Look-ups in named tables: a row name and a column name give one cell, copied from the table.

rimogi =
	vozute	sopipo
fep	182	172
gubigu	77	34
zefe	50	67
zage	162	178
runupa	193	175
naz	169	160
devan	98	90
posam	120	113
mizemeg	140	133
dar	57	84
mekileg	35	41

vozute of zefe is 50
sopipo of mizemeg is 133
vozute of devan is 98
sopipo of mekileg is 41
vozute of mizemeg is 140
sopipo of naz is 160

lif:
         kagegad  rebo  giseni  fama  dal  kitu  zafi  bosefal
levad        -23   -57     -18   -44  -44    -5   -42       -5
loveb         20    54       1   -48   31   -18    52      -24
suzokop      -20   -62      22    51  -41    44     1      -54
pev          -44   -10      12   -41  -43   -63   -23      -47
likufom      -31   -69      -2   -30  -45   -33   -52      -49
pilob        -44   -12      56   -30  -45   -31   -53      -57
sav          -30   -64     -44   -23   27   -57   -40       49
kibof        -41   -22     -37   -10  -33   -30   -42      -47
teneza       -32   -11     -37    -6  -27   -63   -41      -42
meno          -9    -8     -32   -53  -28    46     3      -50
mis           94   -19      31   -54   14    -7   -37      -50
gosado       -45   -32      14   -10  -44   -24   -41      -58
magepi       -15   -46     -51   -48  -42   -72    12      -44

loveb, giseni => 1
kibof, dal => -33
gosado, bosefal => -58
mis, rebo => -19
meno, giseni => -32
levad, zafi => -42
magepi, zafi => 12
levad, rebo => -57
meno, dal => -28
gosado, kitu => -24
sav, fama => -23
gosado, zafi => -41
magepi, giseni => -51
levad, kitu => -5
pilob, kagegad => -44
pev, rebo => -10
teneza, bosefal => -42
gosado, rebo => -32

lipid.csv
,mapala,virupiz
dogutu,-9.2,2.3
dom,-7.7,-1.4
salofu,-8.2,-0.9
sas,-10.0,0.9
pup,-7.4,1.1
degi,5.3,-4.8
maz,9.4,-6.2
vez,3.8,-5.4
rudut,3.4,-7.5

maz, mapala -> 9.4
vez, mapala -> 3.8
maz, virupiz -> -6.2
rudut, mapala -> 3.4
dogutu, virupiz -> 2.3
degi, mapala -> 5.3
salofu, mapala -> -8.2
dogutu, mapala -> -9.2
pup, virupiz -> 1.1
Which row has the largest virupiz? dogutu

kul =
	makines	kovoka	mus	geb	fut	rit	pusem	mir	nukudap
putu	189	95	227	151	217	204	192	158	110
pes	187	78	225	150	175	122	232	149	228
genor	226	84	38	40	194	115	207	174	202
rutal	27	108	139	122	93	134	59	224	130
favad	62	150	221	91	111	65	127	165	159

putu, pusem: 192
pes, geb: 150
putu, geb: 151
favad, fut: 111
genor, mir: 174
pes, mir: 149
rutal, nukudap: 130
favad, geb: 91
genor, mus: 38
pes, pusem: 232
favad, rit: 65
favad, pusem: 127
rutal, fut: 93
genor, geb: 40
rutal, mus: 139
favad, nukudap: 159
favad, mus: 221
genor, kovoka: 84
genor, pusem: 207
rutal, geb: 122
Which row has the largest geb? putu

Table duzil
fields: faz, sot, banafip, vago, zup, vuzo, foza, pob
zibasa: [-3.28, -1.89, -2.11, -2.80, -1.43, -3.39, -2.75, -1.75]
fub: [-4.13, -3.60, 0.86, 0.22, -3.98, -3.04, -1.83, -0.44]
bab: [-1.84, -0.09, -3.11, -4.53, -0.42, -4.67, -3.37, -2.82]
fam: [-1.73, 0.00, -3.10, -4.63, -0.37, -4.75, -3.40, -2.86]
bimupa: [-7.05, -2.16, 6.73, 3.86, -1.17, -3.94, -0.17, 5.29]
nar: [-1.60, 0.31, -3.18, -4.77, -0.25, -4.93, -3.48, -2.96]
budov: [-3.71, -5.11, -6.86, -4.27, -3.15, -0.27, -3.33, -4.58]
ligig: [-7.63, -4.96, 4.20, 3.79, -3.08, -1.69, -0.40, 3.70]
gif: [-7.47, -6.52, -1.38, 0.68, -2.59, 0.66, -1.35, 0.87]
zigi: [-2.37, -0.59, -2.70, -3.90, -0.64, -4.23, -3.14, -2.38]
dapap: [-5.11, -3.28, -2.90, -2.32, -0.79, -1.60, -2.40, -0.74]
vib: [-7.17, -4.15, 4.90, 3.57, -2.77, -2.47, -0.36, 3.99]
fugikal: [-1.79, -0.07, -3.01, -4.47, -0.52, -4.71, -3.34, -2.81]

What is the vago of fub in duzil?
0.22
What is the zup of ligig in duzil?
-3.08
What is the sot of bimupa in duzil?
-2.16
What is the foza of fub in duzil?
-1.83
What is the foza of bimupa in duzil?
-0.17
What is the vuzo of fub in duzil?
-3.04
What is the pob of zigi in duzil?
-2.38
What is the banafip of bimupa in duzil?
6.73
What is the vago of gif in duzil?
0.68
What is the banafip of dapap in duzil?
-2.90
What is the faz of zibasa in duzil?
-3.28
What is the pob of vib in duzil?
3.99
What is the faz of fub in duzil?
-4.13
What is the foza of bab in duzil?
-3.37
What is the vago of bab in duzil?
-4.53
What is the faz of budov in duzil?
-3.71
Row with the largest banafip: bimupa

bon =
fields: tevab, suv, limupo, dif, zepobo, bul, gib, vap
dida: [-407, -1397, -1231, -194, 5541, 5520, 5334, 5249]
zusefev: [-4278, 110, 3531, -851, 453, 631, 645, 668]
beriv: [1689, 239, -3078, 1051, -2911, -3066, -3021, -3184]
moravon: [1240, -431, 341, -1998, -6885, -6544, -6808, -6814]
zekuf: [1498, -122, -1149, -1008, -2975, -2939, -2830, -2773]
senote: [-76, -584, -2260, 1420, 4721, 4844, 5317, 4733]
kevu: [-227, -662, 1975, -3301, -5128, -5049, -5184, -5260]
futozam: [136, -694, 1471, -2201, -4835, -4538, -5054, -4925]
vud: [-6762, 641, 4497, -2322, -4433, -4596, -4307, -4658]

dida, bul => 5520
beriv, gib => -3021
kevu, zepobo => -5128
dida, suv => -1397
moravon, suv => -431
senote, limupo => -2260
dida, dif => -194
vud, gib => -4307
beriv, tevab => 1689
kevu, dif => -3301
moravon, dif => -1998
zusefev, suv => 110
futozam, limupo => 1471
zekuf, suv => -122
zekuf, bul => -2939
beriv, vap => -3184
vud, suv => 641
zekuf, gib => -2830
dida, zepobo => 5541
beriv, suv => 239
Row with the largest gib: dida

ked:
	bis	bimug	dol	vevota	guserar	faveroz	mutiru
kub	60844	-83443	-25077	40740	14662	-4153	52452
mubine	-77208	45369	22791	-65374	-57182	-44541	-66072
pap	-32360	35967	39094	-81444	-61457	-70062	-32219
pes	67801	-56549	53413	-5419	-65392	-84640	84563
keb	75590	-51494	50307	-9893	-78904	-90255	79319
rupov	-51151	40572	37038	-78543	-67398	-56311	-51686
sogus	-48045	35507	10158	-76252	-33541	-56818	-59722
nodig	31429	-75820	-57650	42303	39570	25418	13423

What is the faveroz of rupov in ked?
-56311
What is the dol of sogus in ked?
10158
What is the bimug of mubine in ked?
45369
What is the vevota of nodig in ked?
42303
What is the mutiru of keb in ked?
79319
What is the mutiru of pes in ked?
84563
What is the bis of keb in ked?
75590
What is the faveroz of nodig in ked?
25418
What is the dol of keb in ked?
50307
What is the dol of pes in ked?
53413
What is the faveroz of sogus in ked?
-56818
What is the bis of rupov in ked?
-51151
What is the bimug of pap in ked?
35967
Which row has the largest bis? keb

fes:
columns: duzapir, rud, fezus, dekipap, koloza, zovi
nedufa: [119, 120, 79, 173, 155, 80]
musoti: [153, 100, 209, 191, 61, 211]
gukef: [184, 83, 19, 140, 129, 108]

rud of musoti is 100
zovi of nedufa is 80
rud of gukef is 83
dekipap of gukef is 140
fezus of musoti is 209
duzapir of nedufa is 119
koloza of nedufa is 155
fezus of nedufa is 79
dekipap of nedufa is 173
zovi of musoti is 211
duzapir of gukef is 184
dekipap of musoti is 191
Row with the largest duzapir: gukef

far:
         mufusez  zubopa  tota  rili  pomilet  zegoko
sezaf       6.56    2.80  5.04  5.15     6.95    5.12
rom         5.63    2.80  6.06  4.49     5.99    4.29
dor         5.43    2.95  4.45  5.56     6.54    5.95
suliv       5.08    3.12  4.29  5.12     7.37    6.35
pimuk       5.76    3.79  3.86  5.70     6.98    6.36
zirabel     5.09    2.59  4.67  5.38     6.74    6.02
teti        6.10    2.35  4.02  6.13     7.46    6.63
vof         6.12    3.01  4.00  6.01     6.83    6.21
peget       5.50    1.60  4.40  5.71     7.93    6.73
giz         4.96    3.75  4.51  5.05     6.37    5.80
dobib       6.09    2.57  5.46  5.05     6.54    4.89
kob         5.54    3.91  5.01  5.03     5.62    4.93
bavuvud     5.94    3.76  4.69  5.20     6.06    5.15
dipul       6.70    2.45  3.63  6.66     7.65    6.94

pomilet of teti: 7.46
mufusez of kob: 5.54
zegoko of dobib: 4.89
tota of dobib: 5.46
zegoko of pimuk: 6.36
rili of sezaf: 5.15
rili of vof: 6.01
rili of giz: 5.05
zubopa of giz: 3.75
pomilet of sezaf: 6.95
mufusez of pimuk: 5.76
zubopa of dipul: 2.45
mufusez of dipul: 6.70
rili of dobib: 5.05
zegoko of suliv: 6.35
mufusez of rom: 5.63

